Families of rows that turns and mirrors carry onto each other, the same ones carrying the whole set onto itself: the rest of each named row's family, in list order
3 families of 6 rows
tovab: [11.4,15.9,3.7,3.4,17.3,10.9,8.4,2.6,-4.0,5.0,5.7,29.2,-2.1,3.9,-0.6,8.2,7.6,1.0,-2.2,-16.4,23.2,-11.3,-15.9,10.3]
Zifu: [14.7,21.4,-8.5,4.5,21.6,20.5,1.5,-1.0,-6.0,-6.6,3.1,22.9,-8.4,6.7,7.4,-1.7,2.4,13.3,-1.7,-3.7,12.6,-6.4,-10.0,7.4]
dirus: [19.2,9.3,-2.9,-10.0,26.5,14.0,9.1,3.6,8.2,-3.3,-0.8,21.1,-14.7,-13.4,7.1,-17.4,-15.0,6.5,2.9,-13.7,-9.5,-10.4,-13.0,-1.1]
noni: [8.8,19.4,3.2,4.2,17.4,11.6,7.3,1.7,-5.5,5.7,6.2,29.2,-3.8,3.3,0.7,7.7,6.3,4.1,-1.7,-18.6,21.6,-12.2,-16.7,11.3]
Tupe: [9.4,1.1,3.8,-13.8,17.9,1.8,12.9,9.0,7.9,9.7,2.8,24.5,-14.5,-18.1,-1.3,-8.7,-14.5,0.9,-2.8,-27.8,-6.2,-17.5,-20.5,4.0]
rego: [7.8,5.2,1.6,-6.2,6.1,6.1,23.1,14.1,-0.6,6.2,1.0,11.5,-13.5,-21.2,-0.4,-8.3,-14.2,7.1,-10.0,-28.5,-13.5,-15.0,-14.7,0.7]
zal: [14.0,18.8,4.1,8.7,5.2,13.4,19.9,7.0,-7.5,1.9,3.1,17.6,-2.7,-1.9,0.2,7.4,7.0,-3.9,-8.9,-18.4,13.5,-9.3,-10.5,1.9]
lek: [19.8,12.5,-7.4,0.8,19.1,16.6,2.2,1.5,-4.3,-6.5,0.3,22.7,-4.1,8.2,3.4,0.1,4.4,4.6,-5.4,0.3,15.6,-6.0,-7.6,3.9]
Menos: [14.2,-11.3,-8.2,-11.6,20.6,14.3,6.2,14.1,-5.4,-6.7,-1.5,13.2,-1.8,0.3,0.9,-11.6,-13.6,29.9,-4.2,-0.3,2.1,-8.5,-8.9,14.7]
Loze: [-0.1,-10.9,-2.7,-10.0,13.4,5.7,8.0,16.3,-11.8,5.9,3.4,16.5,-1.7,-0.8,-6.2,-1.0,-10.3,32.7,-8.1,-14.5,10.3,-14.3,-16.2,23.1]
Losig: [1.4,0.2,-1.3,1.2,3.8,13.7,19.5,18.3,-18.1,1.7,3.1,7.1,-0.9,-2.7,-2.4,0.6,-7.0,34.3,-10.1,-17.3,6.2,-11.1,-10.8,19.3]
rufo: [14.1,2.1,8.3,-5.7,11.9,10.2,28.7,14.9,3.0,3.6,0.0,11.7,-7.4,-20.7,0.6,-11.0,-16.2,7.9,-1.1,-27.5,-9.8,-14.1,-13.8,2.0]
tuza: [7.1,-5.1,-14.4,-10.4,16.0,12.7,1.0,11.4,-10.0,-3.9,0.2,12.7,-9.5,-0.1,1.2,-9.6,-13.3,33.1,-10.2,-2.8,-2.1,-8.7,-10.4,14.4]
fefin: [7.9,-8.3,2.1,-1.4,4.2,12.4,22.9,20.7,-14.2,0.3,0.8,6.7,5.7,-0.9,-4.5,0.8,-6.5,26.6,-10.0,-12.9,9.8,-10.3,-8.4,16.4]
zapak: [2.7,-13.0,-0.6,-10.1,15.8,7.3,10.4,16.9,-10.2,5.0,3.1,16.5,1.1,-0.4,-5.9,-1.9,-10.3,31.7,-5.6,-14.3,11.6,-14.1,-15.7,23.8]
Zuta: [17.3,6.5,-8.6,-12.2,19.2,8.4,5.2,4.2,6.3,-1.6,-1.1,19.8,-17.8,-12.6,4.3,-13.9,-13.0,0.4,-7.1,-11.7,-11.1,-11.6,-12.6,-4.1]
fekem: [9.7,2.9,5.4,-12.5,20.6,3.7,14.1,8.2,8.4,9.4,3.0,24.8,-13.6,-18.6,0.2,-10.4,-15.3,4.0,0.8,-29.0,-6.3,-17.6,-20.5,5.8]
teg: [12.6,25.2,7.3,12.2,10.9,18.5,22.5,5.0,-6.9,1.2,4.4,18.2,-2.8,-3.6,4.4,4.4,5.0,5.0,-0.3,-22.7,12.9,-10.0,-11.7,5.3]

Which other rows belong to the same family as zal? rego, Losig, rufo, fefin, teg
Which other rows belong to the same family as Zifu? dirus, lek, Menos, tuza, Zuta

